Rows are one point carried round by a steady rotation, each followed by how many steps it has turned.
The counts run from 0 to 316.
[-26 -27 -17  -2 -15 -13   8   7  -1 -22 -13 -39   8 -26  -6  26  -8  32
  18  -5  -5 -36  -9   0  17 -24  -8   4  -7  23  21   3 -36  17 -11]
130
[ 23  -9 -16 -32 -13   2 -26  -1 -32 -10 -11  21  13 -40  -9  -9 -22 -14
  19   2  39  23 -19  11 -13 -22  20  11 -18  -4  21  -9   0   8  14]
42
[-24 -17 -13   6 -23 -31   3  -7   1 -15 -16 -28   5 -24 -25  11 -27  -4
 -35  14 -18  10  16  -9  -5 -41 -10 -21 -37   9   5  20   4  -9  -7]
303
[-19 -16  -1  15 -17 -36 -20   4   2  10 -14 -24 -12  -8 -17   5  15 -15
  27  -7  23 -50 -10   9  21  16   0  -7  20  14  17 -33 -13  22  -6]
120
[-30 -10   7 -11  10 -29   9 -18  12  26 -12 -46  15   1 -10  25 -13   8
 -37  14  -1 -40  28  -9 -11  14   6  -3 -10   6  29  -3  -6   7   2]
104
[-27  17  -6  10  14 -30   5  -3  22  28 -13 -35  -6   1 -31  12 -34  20
 -27   7  10 -14  21  15   1  10   6 -16  12  22  32 -18   3   9  23]
109
[  8  -7  15 -26  -4 -18 -19 -27  10  15  14 -16  -4  -7  -8   5 -27 -16
 -13   7  32   9  25  11 -35   2  19 -28  10 -17  37 -27  22  -5  17]
69
[ -6   8  28 -25  17 -15  15   9  10 -25  10 -18 -14  -2  31   3   0   9
 -19 -14  20  17  48 -35 -42 -19   5   2 -20   3  -3   7  -3  11  13]
221
[ -7 -13 -21   9  -8  -9 -15  12  -2  -1 -28 -10   2 -11 -20  17 -11  11
  27   1  21 -53 -32   5  26   6   3  12   6  18  25 -20 -32  31  -8]
124
[ 11 -20  -7 -44 -25 -12 -14  -2 -30 -19   4  -6  18 -51   5  -8 -13 -13
  20  -8  22  27  -2   2 -24 -33  11  -1 -15  -6  17   3  -1   2   6]
45
[-28 -12  14 -13  12 -29   1 -13  14  31 -17 -44  19   0  -8  24 -21   6
 -37  12   4 -35  25  -7  -9  14   8  -9  -8   4  24  -1  -7  10 -12]
103
[ 23   0  -5   0  -2 -20 -38  -2 -22   3 -11  40 -23 -18 -22 -24   3 -39
   8   6  33  15   2   9  -6  -4  17  -6 -20   2   2 -29  23   4  18]
34
[ -8 -29 -17   2 -26 -17 -29  11 -13 -15 -30   3  19 -28 -24  10 -23 -26
   2  -3  14 -20 -29 -12   1 -13  -7 -19 -20  12  -6   0  -8  25 -38]
293
[ -8  14   0 -28  12   5  19 -18  -7 -17  14  -4   0 -10  -4  10   9   1
   8 -16  49 -16   1   5 -39   4  26  -1  15  22  35 -30   6  16  36]
239
[ 28  -8 -22 -29 -13   7 -25  -3 -34 -14 -10  25   6 -36 -10  -9 -17 -17
  19   7  36  12 -20   5 -13 -17  21  19 -22  -4  25 -11   2   7  22]
41
[ 16  -9 -11  12 -14 -37  -5   0 -10  -5 -19  11 -28 -35  -6  -9  31  16
  33   2 -12 -12 -12   8  12 -20   4  35 -28  30  -8  -7 -18  25  -4]
164
[-33   1  -3 -12  -7 -14   7  31 -22 -34 -29 -22  21  -9  16   9  -1 -23
 -12 -19  37 -26  11 -41  -1   4   4   4  -7   6  -4   7  -6  22  14]
254
[  0  -6  -7  31 -13 -32 -24  -4  17   0 -13  -2 -31  -2 -42  -2 -31 -14
 -31  21 -11  17  19  -4  -1 -19 -12 -32 -30   3   2 -10  18  -1  -5]
309
[-20 -13 -20  17 -40 -29 -15   9 -13 -30 -12  -7  -5 -26 -29   1  -5 -32
  16 -17  27 -11 -17   2   5 -15  -6 -34  13  18   6 -23   9  12   0]
286
[ -1 -15 -18   9  -1   6 -12  32 -15 -58  -3  24 -23 -12 -12  -3   0 -10
  22 -13  22   3  -8 -21   2 -39 -11 -10 -33  15  -7 -10 -17  13   1]
7
[-19 -18 -15  11 -27 -28   7  -9   0 -22  -9 -27  -7 -20 -26  13 -21  -4
 -34  15 -24   8  23 -14  -6 -35 -12 -17 -37   8   9  14   6  -6  -3]
304
[ 12   8   9 -42  15  13   8   9  -2 -26  -7  -4   6 -16  27   8 -16  23
   0  -4  29  14   8 -25 -34 -25  15  31 -25   6   8  16 -24  19  12]
215
[-10  22 -11 -14   3 -19   5  35 -18 -20 -23  11  10 -15   4  -5  -9  -3
   2 -32  32 -18  -4 -32 -23  19   4   7  -2  28  -1 -16  -3  49   7]
249
[ -9   9 -12  28  -3 -33 -13  13  16   8  -6 -11 -32   4 -30   4 -13   7
  11  -5  16 -34   3   9  14  21  -2 -13  22  20  28 -43  -3  26  15]
116
[  1 -22 -23   8 -26 -13 -30  14 -12 -22 -28  13  15 -24 -29   9 -24 -21
   7  -6  16 -21 -33 -13  -1 -10  -8 -20 -18  11  -2  -8  -8  28 -34]
292
[ 14 -36  27  -1  -3  -8 -20 -11  16 -32   6  -8 -32  -4  15  19  14  12
   7  12   7  12  21  -8  -6 -53   5  -2 -36  -9 -13   7 -17  -4 -18]
179
[  5   6   7 -27 -18 -47  -8  -7 -11  34  -9 -20  11 -32  -1 -18  -7 -19
   9  -9  18 -12   8  -3 -32  29  11   7  12   5  27 -24  10  25   6]
78
[ -2  11  25 -37  22  -2   3  16  11 -11  -5 -16   6 -14  26   0 -22  18
 -13 -13  36  36  25 -21 -33 -32  11   2 -17   5  -7  16 -12  14   5]
218
[-21  12 -37  21 -27 -24  12  -3 -19 -26 -15   0  -8 -18 -38   6  -4 -13
  -6   0  16 -16 -10   3   3  -1   5  -9   5  31  26 -24  19  10  41]
281
[  9  21 -18 -21 -20 -31  -1  18 -15  13 -23 -14   9 -28   3  -7 -27  -1
  10  -4  19 -15  -2 -14 -14  32   7  32   8   2  37 -16  -6  30  31]
82
[-16 -22   3 -18  20  -6  -1 -20 -17  -9 -10   2   7 -20 -18   3   7 -15
 -34  16   4  16  23   1 -13 -47  14  -8 -57  13  -4  16   8 -16   2]
20
[-16 -16 -14   8 -10  -5   1  22 -22 -58  -2   4 -23 -22 -11  -7  17 -18
  25 -13  21   2  -4 -15   6 -44 -12  -7 -23  23  -5  -5 -15   2  11]
5
[-35  11 -17  11  -7 -35   7 -14 -12   9 -31  -7  13 -18 -41   1  -2 -23
 -29  -2  22 -13  -1  14   0   4  15 -17   3  37   8 -13  27   8  20]
277
[-18  12 -41  25 -26 -20   5   4 -15 -28 -18   5  -8 -17 -40   3 -14 -12
  -1  -6  21  -9 -14   6   6  -3   1 -15  10  30  21 -26  15  12  36]
282
[ -6 -25   7 -14  -2 -18 -12   9  13  -8   4 -32   2  10   9  32 -28   2
 -16  -1   4 -46  22 -37 -21  15  -8 -10 -13 -16  27 -12 -18  26 -20]
97
[ 16 -13  32 -13  19 -21  -8 -39   9  16  -7   2 -20 -11   5   4  31   4
 -18  24   1   8  27   7 -21 -30  23  21 -45  10 -10   6   1  -1  -8]
187
[  5   6   2 -28 -21 -47  -2  -5 -15  26 -11 -22  10 -32   4 -13  -4 -19
   9  -8  15 -20   7  -8 -29  30   7  20  10   5  29 -20   5  26  14]
79
[-14  -1  -2  23  -7 -38 -24  13  13  18 -17 -14 -19  -2 -25  -1  -5  -9
  19  -8  28 -34  -7  13  20  19  -1 -21  28  18  15 -38  -6  27  -1]
118
[-28   8 -30  18 -27 -28  16 -10 -23 -21 -17  -9  -2 -20 -33   6   6 -18
  -9  -1  15 -19  -4   5   4  -1   6  -8   4  32  22 -21  22   4  38]
280
